One vector is turned by the same rotation once a tick. Each row is the vector after some number of ticks, and that number follows the row.
The counts run from 0 to 247.
[ 0.05 -1.84  0.27 -4.15 -0.63  1.16  1.03 -4.16 -0.38  1.14 -1.01 -2.38
  2.55  0.14  1.35  0.99 -0.22 -0.75 -5.94 -2.42 -1.65 -0.07 -2.06 -0.22
  0.78  0.49  1.54 -1.33 -0.15 -1.98  1.35  3.68  3.33 -1.25  0.67 -1.67
  4.53 -0.09  1.92 -4.90 -1.26 -2.07  0.80 -2.19  0.28  2.04  0.31  0.23
  2.22 -5.21 -2.54 -0.01  2.31 -1.75] | 127
[-1.68 -1.81  2.70 -3.46 -1.08 -2.49  2.87 -4.33  1.49 -0.13 -2.60 -1.06
  0.56  1.33 -2.33 -0.94  0.23  0.95 -5.10 -0.09 -2.15 -1.60 -2.82 -1.71
  0.20  2.02  1.23 -2.56  0.29 -2.51 -0.44  4.54  2.31  1.64 -0.90 -0.09
  0.67 -0.89  3.43 -4.08 -2.02 -3.83  2.13 -1.07 -1.70 -1.09  0.38 -0.76
  1.46 -1.68 -3.42 -3.95  1.09 -1.79] | 6
[ 1.61  1.06 -0.55 -2.64 -3.19  0.32  3.35 -2.51 -2.24 -0.20  2.48 -2.33
  1.21 -0.39 -0.42 -0.25  0.53 -0.18 -3.75 -2.12 -0.33  0.01 -0.96 -1.33
  0.16  2.31  1.64 -3.04  1.08  1.30  3.64  4.50 -0.10  0.25 -0.40 -0.66
  1.96 -0.36 -0.34 -6.94 -2.17 -4.23  1.32 -3.59 -0.62 -1.46 -0.32 -0.68
  2.52 -2.11  1.69  0.05  3.05 -3.37] | 90
[ 2.11 -0.01  0.30 -1.52 -2.67 -0.22  2.68 -1.70 -1.21  0.52  1.44 -1.07
  1.02 -0.02 -1.03 -0.49 -1.03  0.41 -4.82 -3.22 -0.89  0.14 -1.12 -0.96
  1.23  1.67  1.44 -4.09  1.26  1.79  4.20  4.32 -0.42  0.10 -0.06 -2.68
  2.98 -1.12  1.44 -7.64 -2.52 -3.37  1.42 -2.97 -0.59 -0.90 -0.54  0.39
  2.57 -2.64  1.30 -0.42  1.66 -2.32] | 91
[-2.20  0.21  1.45 -4.61 -2.27  1.83  3.58 -3.03  1.26 -1.69  2.14 -2.74
  2.49  1.59 -0.83 -1.34 -0.30  0.27 -5.09 -1.24 -1.78 -1.82 -1.83 -2.34
  1.00  1.57  2.25 -3.62  0.09 -3.11  1.53  3.22  1.80  3.39 -1.04 -0.43
 -0.16 -0.19 -1.54 -3.94 -4.88 -1.78  1.82 -1.63  0.47 -0.20 -0.84 -0.62
  1.42  0.33 -1.55 -1.66  1.81 -3.92] | 247
[-0.89 -2.03  2.60 -3.41 -2.66 -0.61  2.18  0.10 -0.96  1.01  2.55 -1.17
 -0.21  2.37  1.72 -1.60 -1.18  1.76 -3.41 -2.75 -1.76 -1.56 -1.01 -1.80
  0.05  1.60  0.31 -2.72  4.06  1.48  4.12  3.65  1.76  2.24 -0.64 -4.25
  2.30 -0.63  1.49 -3.51 -6.53 -1.85  0.11 -2.60 -0.09  1.16 -0.97  1.12
  1.23 -2.15  1.49 -2.30  1.27 -0.19] | 98
[-2.06 -1.95  2.45 -1.04 -2.04  2.64  2.00 -1.46 -1.72  1.63 -1.13 -0.30
 -0.94  1.66  1.92  1.11  2.16  1.20 -4.18 -3.66  1.21  0.87 -0.18  2.20
 -0.75 -0.88  0.40 -1.98  2.17 -1.06  1.93  3.17  2.19 -2.57  1.40 -3.17
  3.58 -1.71  0.23 -6.41 -2.50 -0.39 -0.05 -3.83  3.25  0.21 -0.84 -1.83
  1.94 -4.15  1.20 -0.81  1.56 -0.24] | 60
[-4.02 -2.83 -0.23 -3.14 -2.03 -1.04  4.19 -2.27  0.13  4.78  2.23 -1.91
 -0.80  0.40 -1.75  0.80  0.39  3.16 -2.54 -1.14  0.43 -2.82  0.27  0.43
 -0.82  3.36 -0.04 -1.20  0.92 -1.61 -0.45  3.70  1.98  0.30 -1.47 -1.34
  0.56 -1.36  3.05 -2.98 -4.11 -2.91  0.03 -3.72 -0.45  0.51 -1.45 -1.92
  0.78 -4.67  1.55 -1.48  2.18  2.25] | 171
[ 0.07  0.92  2.65 -2.37 -4.05  1.00  2.53 -5.56  0.20  0.65  2.93  0.62
  0.60 -0.16 -1.26  0.84  2.24 -0.16 -6.33 -2.59 -0.78 -1.05 -2.00 -0.27
  0.29  1.75 -0.32 -3.83  1.03 -1.83  3.51  3.39  1.66 -0.46 -0.03  0.83
  3.69 -0.30  3.94 -3.75 -1.36 -1.42  2.19 -1.39 -0.68  1.53 -0.03  0.27
  1.25 -3.05 -2.81 -0.21  1.08 -1.35] | 243
[-2.07 -1.44  1.57 -4.30 -0.27  1.31  1.90 -2.65 -0.35  0.10 -2.02 -2.95
  3.97  0.34 -2.07  0.14  2.95 -1.26 -1.96 -2.66 -1.06  0.76 -2.86 -1.03
  2.33  4.90  3.21 -1.37 -0.40 -3.84 -1.77  3.60  0.33  0.41 -0.22  0.27
  0.80  0.89  1.27 -3.12 -3.33 -2.11  0.09 -3.42 -0.09  1.99 -0.85 -2.69
  3.79 -3.60 -0.38 -1.24 -0.56 -2.61] | 10
[-0.01  0.14  4.94 -0.90 -1.97 -0.30  2.94 -1.75 -0.52  1.59 -0.27 -2.44
 -2.37  0.01 -1.80  0.13  2.21  1.66 -2.83 -5.57 -0.36 -0.65  0.42  0.25
  1.06  2.83 -0.07 -4.30  3.24 -0.49  3.55  3.08 -1.39 -0.41 -0.74 -3.28
 -0.27 -1.89 -1.42 -1.51 -5.33  0.86  1.48 -4.06  1.96  0.13  1.88 -2.30
  1.45 -5.17 -0.79 -0.43  0.84 -0.74] | 219
[-3.39 -1.27  2.23 -1.04 -3.91 -1.06  4.38 -3.05  1.25  1.60  0.96  0.81
  0.53  2.04 -0.84  0.97  1.37  2.15 -3.23 -2.77  1.92 -2.28 -2.55 -1.00
  0.90 -0.26  1.31 -4.87  1.85 -1.20  3.29  2.77  2.07  1.70 -0.30 -0.36
  2.99 -2.47  3.07 -6.66 -2.63  1.23  1.80 -2.15 -0.44 -0.40 -1.62  0.15
  0.66 -0.93  1.17 -1.92 -0.22  1.57] | 208
[-5.25  0.29  2.17 -0.52 -2.97  2.42  4.31 -3.31 -0.74  0.82 -0.85 -0.47
  0.69  0.45 -0.47 -0.11  3.76  1.49 -3.51 -1.60  0.96  0.31 -2.06  1.74
 -2.25  1.15 -0.28 -1.81  0.37 -1.03 -1.10  4.67  1.30 -1.69  0.49  0.50
  2.49 -2.46  1.86 -5.66 -2.69 -0.01  1.39 -3.42  0.14 -1.64 -1.80 -3.35
  2.57 -1.40 -1.17 -2.30  0.54 -0.28] | 175
[ 2.36  3.22  4.10 -0.79 -2.20 -1.40  3.51 -2.71 -2.84 -0.83 -0.68 -2.09
  0.08 -0.63 -0.68 -0.63  2.44  0.70 -1.26 -2.51  0.10  1.08 -0.69 -0.02
 -0.67  2.13 -0.17 -3.80  4.05  1.92  3.59  4.90 -1.30  0.25  1.31 -0.76
  2.34 -0.87 -0.54 -4.13 -2.77 -2.04  2.94 -3.88  0.93 -1.09  0.31 -1.66
  1.99 -1.21  1.23 -2.34  2.02 -3.66] | 224
[ 2.85  2.32  4.16 -1.01 -1.26 -2.16  2.79 -2.52 -2.26  0.22 -0.83 -1.23
  0.14 -0.87 -1.72 -0.20  1.29  1.55 -1.84 -3.48  0.64 -0.02 -1.59  0.48
  0.94  2.46 -0.15 -4.29  3.79  2.79  4.31  4.39 -2.32 -0.72  1.29 -2.21
  2.88 -1.62  0.60 -3.52 -2.44 -2.54  2.95 -3.47  1.68 -0.17  0.73 -1.53
  2.26 -2.76  0.88 -2.23  0.21 -2.06] | 225
[-0.62  3.01  3.57 -4.44 -3.91  0.80  3.50 -3.87  0.59  0.41  1.37 -1.85
 -1.06  1.21 -2.07  0.59  1.96  4.11 -1.73 -2.68  1.67 -0.98 -0.19  1.15
 -0.56  0.66  1.08 -3.01  1.98 -1.92  1.16  1.84 -0.59  0.96  0.61  0.31
  0.21 -0.88 -2.13 -1.44 -4.16 -3.08  4.02 -2.17  4.69 -0.32 -1.45 -2.99
  0.45 -0.11  1.59 -3.09  1.75 -1.40] | 71
[-4.02 -3.21  0.27 -2.41 -3.13  2.70  2.69 -3.13  0.32  2.25 -0.36 -0.69
  2.56  1.42  1.71  0.60  2.80  0.41 -1.94 -2.68  0.60  0.66 -1.77  0.73
 -0.67  1.09  1.98 -0.31  0.45 -3.28 -2.00  3.46  3.12 -0.05  1.38  1.48
  4.93  0.54  1.22 -4.51 -3.36  0.28  1.61 -3.44 -0.21  1.76 -2.18 -2.32
  1.37 -3.65  1.60 -0.95  1.58  1.36] | 168
[-5.45 -2.37  2.39 -2.48 -0.62  0.18  3.41 -1.20  1.29 -0.80 -0.40 -3.17
  1.76  2.38 -3.48  0.41  1.87  3.77 -0.87 -1.33  1.07 -1.44 -0.60  0.15
  0.27  1.46  1.13 -2.82  1.10 -2.00 -1.75  2.81  0.71  0.92  0.42 -1.64
 -1.67 -2.91 -1.74 -2.78 -4.05 -1.76  0.62 -3.29  4.18  0.02 -0.89 -4.69
  2.14 -1.69 -0.11 -1.98  1.04 -1.54] | 179
[ 0.69 -3.52  3.38 -1.98 -1.62 -4.26  3.16 -4.82  1.30  0.62 -2.44 -2.57
 -1.87  2.77 -1.23  1.11  0.60  2.08 -2.24 -2.09 -0.48 -1.07 -0.22 -2.24
  1.85  0.76  3.21 -4.22  3.10 -2.25  2.94  0.91  2.46  1.76 -0.47 -0.48
  0.46 -2.28 -1.54 -3.09 -1.94  0.01  1.26 -2.68  0.47  0.14  2.02  0.62
 -0.96 -2.87  0.04 -2.53  1.57 -1.77] | 80
[ 0.57 -0.64  3.76 -3.28 -1.31 -0.19  2.45 -3.90 -2.02  1.84 -3.63 -2.21
  1.59 -0.98 -1.45 -0.96  2.71  1.27  0.00 -2.68 -1.84  1.71 -1.33  0.81
  0.10  4.59  1.20  0.01  1.33  0.06 -1.78  3.86 -0.95 -1.06  1.74  0.02
  1.66  0.76  0.66 -0.46 -2.72 -2.26  2.42 -4.05 -0.34  1.11  0.78 -3.67
  2.25 -5.70 -1.98 -3.09  0.71 -1.94] | 151
[-0.64  2.32  4.03 -3.51 -2.41  0.40  2.89 -2.92 -2.36  1.84  2.69 -1.54
 -0.91 -0.11  0.25  1.04  2.48  1.63 -4.50 -2.40  0.44 -1.79 -0.16  0.51
 -1.68  1.37 -2.20 -2.02  3.78 -0.88  4.12  3.65  0.89 -0.16 -1.24 -2.10
  2.05 -0.48  2.10  0.10 -4.76 -0.89  0.82 -3.34  2.11  2.19 -0.42 -0.10
  1.67 -3.87 -0.84 -1.88  1.75 -0.97] | 103
[ 1.84  0.20  0.49 -3.04 -1.58 -2.15  2.47 -4.33 -1.14  0.70 -2.45 -1.79
  1.95 -0.94 -1.56 -0.46  1.01  1.72 -0.55 -1.28 -1.37  0.99 -2.39  0.54
 -0.82  3.58  1.76 -0.75  0.63  0.70 -1.37  5.48  0.06 -0.14  1.82  1.73
  3.01  0.08  1.79 -4.71 -0.04 -6.31  2.57 -3.21 -0.68 -0.88 -0.39 -2.96
  2.38 -2.73  0.29 -3.21  2.23 -2.12] | 157
[-3.31 -4.27  0.69 -2.00  1.34 -3.92  4.23 -2.83 -0.36  1.14 -2.16 -4.55
  1.96  0.92  0.78  0.12  1.19  0.00  0.62  0.65 -1.27 -1.42 -2.60 -2.52
  0.60  3.52  0.84 -1.10  2.40 -1.18 -0.84  5.39  3.88  1.74 -0.77 -0.14
  1.73 -1.24  0.55 -3.21 -2.87 -0.01 -0.10 -4.88 -1.93  0.73  1.05 -1.33
  0.81 -3.77  0.67 -1.22  2.71 -0.85] | 14
[-0.85 -3.70  0.23 -3.47 -0.19  0.07  1.04 -3.59 -0.90  1.00  0.32 -2.52
  1.52  0.29  0.48  1.06 -0.46 -0.22 -5.24 -0.83 -1.65 -1.16 -1.28 -1.29
  0.31  1.53  0.36 -1.76  0.71 -1.56  1.85  3.73  4.13 -1.38 -0.31 -2.15
  3.82 -0.69  2.89 -4.25 -1.08 -2.91 -0.29 -2.59 -0.14  2.39  0.57  0.83
  1.87 -6.07 -2.53  0.35  2.57 -1.32] | 128
[-5.49 -0.06  0.95 -1.56 -2.99  2.76  5.57 -3.37  0.35  1.26 -0.41 -0.86
  2.18  1.48 -0.04 -0.51  1.79  2.86 -2.39 -0.95  0.65 -0.82 -2.16  1.28
 -2.18  0.32  0.39 -1.65 -1.01 -1.60 -1.48  4.51  1.77  0.59  0.86  0.41
  2.16 -1.21  0.62 -5.35 -3.14  1.26  2.22 -3.57 -0.05 -1.79 -2.07 -3.90
  0.88 -0.63 -0.12 -2.86  1.35  0.32] | 174
[-4.10 -3.66  1.21 -1.92 -2.89  0.20  3.08 -1.25 -1.02  1.38  2.91 -2.06
  0.34  2.79  0.47  0.25  1.83  4.77  0.39 -1.66  0.75 -0.93  1.46  0.04
 -0.38  1.16  0.34 -2.81  3.79  1.06  1.60  1.50  2.02  0.95  1.59 -2.32
  0.92 -2.55 -2.14 -2.98 -3.84 -1.95  0.27 -4.38  3.28  1.61 -0.73 -2.15
  0.35 -3.28  2.94 -1.02  3.19 -1.01] | 63
[-4.43 -1.19  1.96 -1.28 -3.00  0.12  3.72 -3.51  0.33  0.51  2.39  0.48
  1.71  1.54 -1.24  2.12  3.10  1.61 -1.97 -2.46  2.95 -1.68 -2.47 -1.58
  1.29  0.20  0.98 -5.30  1.99 -1.72  3.02  1.56  1.95  1.50 -0.53  0.51
  2.95 -2.31  2.35 -6.02 -2.11  2.54  1.25 -3.61  0.44  0.92 -2.03  0.08
  1.08 -0.64  1.29 -1.05 -0.48  0.52] | 209
[ 1.47 -0.79  2.79 -4.34 -4.27  1.14  1.18 -5.42 -1.05  1.56  1.87 -1.22
 -0.53  0.94  1.60  1.84  2.42 -0.21 -3.92 -2.85 -0.69  0.76  0.14 -0.53
 -0.03  0.70  1.31 -1.01  2.84 -2.30  2.87  2.17  3.14 -0.30  0.85  0.50
  4.67  1.77  0.00 -1.97 -2.59 -1.99  2.25 -2.10  0.86  2.61  0.09  0.65
  0.03 -4.30  0.28 -0.69  3.32 -1.65] | 236
[-2.47 -1.82  2.40 -4.48 -2.08  1.19  1.25 -1.71 -1.10  0.81  0.22 -1.18
 -0.75  2.43  0.14 -0.09  3.33  2.46 -1.03 -1.27 -0.55  0.49 -0.01  1.19
 -2.41  2.38  0.25  0.05  3.01 -1.76 -2.67  3.96  1.97 -0.36  2.20 -1.27
  2.37  0.44  0.59 -1.28 -3.45 -5.90  0.93 -2.83  3.41  1.90 -1.57 -3.19
  2.22 -2.95  1.68 -3.60  2.89 -0.88] | 29
[-4.10 -2.55  0.00 -1.81  1.94 -1.62  3.03 -2.38 -0.97  1.24 -0.93 -4.08
  3.55 -0.24 -0.15  1.26 -0.19  1.65 -0.67 -0.59  0.87 -3.15 -1.67  1.16
  0.04  0.27 -1.29 -1.62  0.91  0.39 -0.53  4.51  3.92 -1.10  0.76 -1.30
  3.88 -2.93  1.09 -3.72 -1.68 -0.91  1.48 -4.40  1.94  0.95  0.86 -2.81
  1.43 -4.31 -0.70  0.04  3.21  0.00] | 20
[-1.68  0.29  2.97 -4.10 -3.08 -0.96  3.34 -5.17 -0.19  3.69 -1.12 -0.16
 -2.36  0.20 -3.02  1.87  3.68  3.46 -2.13 -1.59  1.46 -0.53 -0.76  2.12
 -1.24  3.10  0.36 -0.24  0.89 -2.72 -1.05  1.77  0.00 -1.07  0.48  0.53
  1.46 -0.70  2.93 -0.80 -1.77 -3.61  2.08 -3.08  1.93  1.61 -0.91 -2.48
  1.13 -4.55  0.53 -4.32  0.15  0.70] | 36
[-2.04 -0.42 -0.20 -1.72 -0.05 -0.02  4.46 -2.16 -2.47  1.83 -2.11 -3.69
  4.00 -1.15  0.35 -0.86  1.68 -0.41  0.35 -1.49 -1.20  0.92 -2.49 -0.37
 -0.29  3.84  1.45 -0.36  0.26 -0.25 -1.14  5.58  0.73  0.79  0.40  0.18
  1.73  0.89  0.36 -4.05 -4.40 -0.96  0.62 -5.51 -2.09 -0.34 -1.00 -3.06
  2.44 -3.60  1.74 -1.24  1.70 -2.47] | 16
[ 1.48  0.15  4.14 -4.15 -3.02 -0.30  2.50 -4.05 -0.14  0.81 -1.88 -1.84
 -1.80  1.65 -2.54  1.58  2.34  1.63 -3.68 -4.24  0.51  0.42  0.13 -0.05
  2.27  1.61  4.01 -2.66  2.06 -4.07  1.96  0.02 -0.72  0.59  0.02 -0.63
 -0.40 -0.11 -1.81 -3.17 -2.70 -1.61  1.33 -2.43  2.91  0.91  0.38 -1.22
  1.88 -3.99  0.59 -2.36  0.29 -3.04] | 78
[-1.35 -4.61  1.45 -0.93 -4.41 -0.76  1.20 -3.99  2.39  1.74  2.14  0.16
 -0.26  2.05 -0.56  2.01  1.84  1.22 -1.53 -4.02  1.06 -1.23  0.12 -0.63
  1.78  1.34  1.86 -4.32  2.94 -1.52  2.11  3.06  3.36 -0.25  1.58  0.47
  4.50 -1.88  0.91 -4.79 -0.83 -1.40  2.34 -1.93  1.18  2.18  0.17 -0.69
 -0.03 -3.30  1.96  0.42  1.99  2.68] | 202
[-0.75  1.38  0.83 -3.69 -4.70  2.48  4.02 -5.33  1.09  0.91  2.34 -0.46
  3.73  0.02  0.94 -0.55 -0.14  1.60 -4.05 -2.89 -1.31 -0.95 -1.52 -0.75
  0.37  0.39  2.00 -3.22  0.27 -0.93  2.50  2.98  1.27  2.57  0.52  1.76
  3.98  0.91 -0.20 -4.81 -3.46 -0.13  4.03 -1.89 -1.15  0.38 -0.94 -0.20
 -0.42 -0.97 -1.53 -2.16  1.94 -1.93] | 241
[-0.80 -0.72  1.21 -1.96 -1.05 -2.67  3.75 -4.50 -2.28  1.66 -2.18 -1.53
  3.06  0.66 -1.55  1.56  1.47  4.06  2.81 -1.93  2.25  0.69 -1.47  0.08
  0.39  2.06  2.18 -2.56  2.41  2.29  1.14  1.47 -0.55  1.07  2.18  0.34
  2.40 -2.32 -0.78 -5.05 -0.54 -1.30  2.05 -5.28  1.86  0.65 -0.36 -1.91
  1.39 -2.46  2.85 -3.27  0.29 -2.12] | 191
[ 2.72  1.21  2.37 -4.84  0.28 -0.89  1.54 -4.88  0.43  0.92 -2.50 -4.42
  2.21 -0.47  0.46  1.59  0.23 -1.60 -3.13 -2.60 -0.48 -1.08 -2.36 -0.65
  1.46  1.17  2.12 -1.24  0.69 -3.82  0.71  3.48  2.26  0.62  0.31  1.22
  3.92  1.49 -0.43 -2.37 -2.86 -2.01  3.50 -2.44  0.68  1.65  0.81 -0.38
  0.39 -2.97 -0.20 -1.15  2.42 -2.65] | 120
